In the rows, 128 means zero.
Where one turn sends some rows of the set: a few examples, then the rows asked
lenuv: [121 157 133 154 126 136 141 145 122 121 110 117 152 155 128 134 151 112
 137 137 109 155 132 142 125 147 132 119 144 153 148 134 122 154 163 132
 144 162 143 143 159 113 134 132 158 139 129 134 115 118 125 150]
Suf: [143 114 116 123 143 129 100 138 125 145 150 114 155 119 129  95 116  90
 103 159 138 157 163 163 122 113 125 130 112 120 139 127 104 141 115 152
 140 103 128 126 118 140 113 131 149 137 122 104 143 131 120 162]
Bolu: [106 128 111 173 118 127 137 152 117 141 121 112 135 129  76 115 139 132
 130 150 117 146 140 136 147 104 138 126 104 128 127 146 146 162 132 191
 142 138 152 141 111 116  95 120 181 138 124 109 131 136 117 121]
res: [124 125 121 134 149 152 123 156 122 141 164 128 112 131 132 122 141 110
 114 135  91 172 141 142 152 153 130 118 119 141 152 111 101 138 128 124
 158 111 130 133 156 145 116 131 147 109 136 119 130 124 133 168]
pum: [149 115 116 128 147 126 107 140 122 149 146 121 149 106 138 101 123  90
 117 160 142 157 158 170 124 104 118 130 115 127 147 124 104 152 121 148
 146 112 137 139 118 151 111 138 143 124 124 105 140 131 122 154]
fupag: [145 118 116 124 156 133 103 136 119 147 148 116 139 104 125  92 117  97
 106 162 142 154 157 159 119 109 118 117 113 120 141 120 107 147 130 144
 137 112 126 134 121 144 107 135 152 130 118 112 152 138 124 158]
vaba: [101 146 118 145 132 134 132 143 137 120 113 109 137 162 110 134 135 115
 116 150 114 151 134 131 116 162 134  97 141 147 150 130 133 153 153 139
 127 149 136 141 150 118 139 125 176 136 125 143 113 121 115 138]
Tus: [132 133 118 133 136 142 126 150 126 143 162 120 123 129 127 127 134 109
 117 128  84 171 132 139 148 153 139 120 115 140 142 103  92 129 120 131
 158 104 127 132 151 146 116 130 140 111 136 107 130 119 129 162]
Mefep: [104 119 123 140 150 144 133 154 131 152 115 107 168 106  84 117 103 132
  96 119 145 143 127 122 144 135 106 152 153 125 144 141 127 149 135 168
 155 125 125 130 126 115 107 115 186 144 146 140 121 115 118 121]
Gabo: [113 134 120 175 114 131 137 152 108 140 123 113 147 133  81 111 144 130
 133 140 112 148 143 138 151 100 140 137 105 126 121 151 141 156 136 189
 148 140 151 134 117 106  94 120 177 148 126 104 136 135 123 134]
supo: [117 126 126 144 137 136 141 153 130 156 113 108 181 103  93 124 107 128
 111 111 139 144 121 128 147 127 109 165 152 131 142 138 117 147 131 171
 164 125 130 132 125 120 107 119 172 142 149 128 115 108 118 119]
Faduv: [117 122 111 129 144 144 121 152 133 142 164 120 111 134 121 126 130 111
 106 140  91 170 138 136 145 161 135 108 115 138 148 105 102 134 118 132
 150 100 126 133 148 150 119 128 152 107 134 118 127 122 125 157]
ras: [115 125 131 146 152 147 141 157 121 154 113 115 167  96  96 117 114 133
 110 115 146 143 124 129 149 124 100 159 156 132 148 140 123 156 147 160
 164 138 132 138 132 118 103 121 177 140 147 139 123 117 125 124]
Kas: [121 162 120 148 108 121 140 136 137 124 111 102 162 160 112 140 133 112
 128 134 101 152 122 133 114 157 145 113 136 146 135 122 116 140 142 148
 135 142 135 137 146 116 140 126 158 141 127 122 111 111 114 136]
pev: [103 122 118 175 122 134 134 158 113 138 123 119 139 137  86 114 148 128
 131 150 120 150 150 143 155 102 134 137 108 131 133 158 148 166 134 187
 148 142 158 139 116 112  97 120 182 141 129 111 128 137 121 132]

vaba moves to Kas
Suf moves to pum
Mefep moves to supo
Now these:
Faduv moves to Tus
pev moves to Bolu

Where one turn sends some rows of the set: a few examples, then the rows asked
luvul: [129 108 134 124 134 122 113 129 114  77 119 128 135 128 141]
luk: [122 127 131 145 128 128 147 121 106 166 127 133 147 130 105]
Bivin: [124 103 127 145 122 135 139 132 127 105  87 132 158 124  96]
lafe: [141 119 117 149 126 132 153 130 108 161 124 128 141 137 104]
nolo: [123 136 135 137 135 128 145 126 107 163 127 134 148 134 102]
pafe: [129 110 129 131 131 125 107 127 109  78 116 125 131 124 139]
Lar: [134 118 117 153 123 135 149 128 101 162 126 127 142 129 105]
gugan: [120 101 127 145 118 136 141 135 125 103  91 131 159 121  98]
Midef: [111 103 138 143 122 135 141 131 124 107  89 133 158 124  98]
gesi: [112 102 131 145 118 135 140 131 121 103  92 130 162 121  97]
Tasu: [139 124 112 147 125 137 147 135  97 159 126 126 141 133  99]
zuno: [137 104 130 126 133 126 116 133 112  77 115 130 127 129 137]
rilof: [127 112 130 127 133 123 109 125 112  76 119 127 134 125 142]
kovap: [135 142 122 117 130 147 115 110 121 133 122 125 108 126 129]
tir: [123 122 122 111 124 156 137 124 106 126 141 120 105 133 130]
ledag: [121 104 132 142 124 132 139 133 129 105  86 134 157 125  97]
gorak: [118 133 130 144 128 133 143 124  98 162 130 127 148 126 103]
tig: [129 112 118 123 142 111 117 133  99  83 119 126 139 130 146]
zap: [131 109 130 127 144 115 109 131  95  89 108 130 125 128 141]
Tasa: [124 128 116 150 124 139 143 130  92 159 131 123 144 127 101]
sedez: [128 128 132 144 132 125 152 123 114 163 125 136 147 135 106]
Gimiz: [139 124 124 145 132 128 154 129 115 163 123 133 144 139 105]
nuvik: [136 136 103 108 124 142 134 121 128 126 141 115 126 129 132]
miman: [146 126 115 140 131 129 150 137 109 160 124 129 142 140  99]
lofon: [134 117 118 128 141 111 108 128 102  87 113 129 139 126 145]
mefu: [127 107 124 123 143 115 121 134  96  83 120 129 134 132 143]
lok: [133 116 123 129 143 113 105 129  97  89 108 130 130 127 142]
bimad: [138 132 128 134 135 127 149 132 112 164 124 134 145 140 100]
Peto: [134 107 129 131 131 127 109 129 109  78 113 126 126 125 138]
nep: [129 105 130 124 145 119 119 134  91  86 114 130 125 129 142]
govi: [140 144 109 113 127 140 120 113 130 132 131 119 122 126 133]
bosu: [127 129 128 116 128 156 125 115 109 134 127 126 101 129 128]
Fone: [134 107 133 123 135 123 117 131 113  76 117 131 129 131 139]
gabi: [117 105 137 142 124 133 140 129 126 107  87 137 157 125  98]
moguk: [124 125 125 153 124 133 146 123 101 163 126 127 146 126 105]
Fev: [129 123 109 109 122 151 144 128 116 125 144 118 119 133 132]

Tasu moves to miman
Fone moves to luvul
lok moves to zap
Now these:
govi moves to kovap
luk moves to moguk

Where one turn sends some rows of the set: a few examples, then the rows asked
limit: [ 65 114 123 126 126 129 153 113 136 143 101 129 104 137 156 115 124 138
 106 158 135 101 190 111 110 134 130 113 124 123 120 114 164  85 132 122
 173 142 164 129 155 106 140]
sem: [125 125 128 148 117 131 163 124 129 152 135 137 107 128 173 124 124 125
 103 146 151 156 148 117 125 154 133  94 121 116 123 125 105 139 128 138
 146 146 126 122 140 130 130]
Ziv: [113 118 133 116  96 122 166 102  95 126  73 121 113 149 142 152 115  90
 110 132 160 139 164 113 122 159 142  94 132 107 126 106 136 114 143 115
 128 137 155 124 149 137 139]
ked: [ 86 130 123 133 143 126 170 120 159 115 142 116 136 122 157 125 150 129
 115 144 132 105 186 128 101 122 131 105 120 129 122 120 141 101 133 102
 153 149 157 124 119  99 130]
lotom: [112 117 133 119 107 134 153 111  96 131  73 122 116 157 141 154 103 113
 107 133 174 147 159  98 121 162 135 102 126 113 123 112 156 106 146 130
 144 143 159 123 151 141 137]
Rit: [136 132 112 140 116 130 156 130 144 156 138 135 122 123 166 133 125 131
 116 141 173 143 137 107 112 149 136  99 126 121 133 125 133 141 121 127
 143 140 125 120 158 138 135]
nilet: [ 96 115 133 117 160 146 157 114 133 116 114 129 136 146 154 111 136 125
 110 146 122 112 176 135 104 109 118  98 138 150 119 105 164  87 135 125
 167 156 188 137 116 124 143]
Vef: [118 112 137 117 118 150 164  88  91 117  80 121 105 164 146 147 105 106
 101 133 162 134 163 118 121 156 134  92 136 113 112 121 136 111 138 132
 130 144 161 117 157 129 128]
Nus: [ 88 125 134 121 153 143 151 124 139 123 112 138 136 151 163 116 126 122
 111 151 131 108 178 124 103 108 131  90 138 163 106 107 167  88 138 124
 151 156 191 121 128 120 136]
lona: [112 129 114 149 124 156 150 134 108 127 116 134 135 133 149 133 107 105
 124 101 154 133 140 114  91 105 123  89 152 135 125 123 142 124 145 118
 122 131 180  93 132 160 131]
forer: [ 95 124 117 140 150 119 158 126 151 136 144 118 142 133 165 118 146 138
 112 153 141 103 180 127 101 125 137 111 114 130 122 112 146  98 130  92
 150 147 163 113 135  99 124]
fusis: [147 120 127 143 113 122 166 127 133 156 141 139 128 124 170 127 131 103
 123 144 150 153 146 118 120 153 134  91 126 120 137 111 128 136 130 131
 141 145 132 125 149 141 145]
gokos: [115 124 126 155 118 167 163 125 107 138 123 129 132 139 142 111 105  95
 131 109 159 126 145 138  96 111 118 102 146 138 129 136 122 119 150 123
 127 149 164  96 128 149 123]
tode: [ 69 105 134 121 129 135 150 107 139 124 116 125  98 137 155 107 139 136
 110 153 135  96 186 111 112 132 121 110 119 126 124 113 159  83 136 125
 160 142 154 143 144 109 144]
zes: [113 123 132 146 109 158 158 122 100 135 117 152 125 129 155 117 118  85
 140 103 151 126 139 125  90 115 121  86 154 130 136 122 137 121 149 116
 120 135 171 106 143 150 139]

Vef moves to sem
Rit moves to lona
Now these:
nilet moves to tode
fusis moves to zes
limit moves to forer

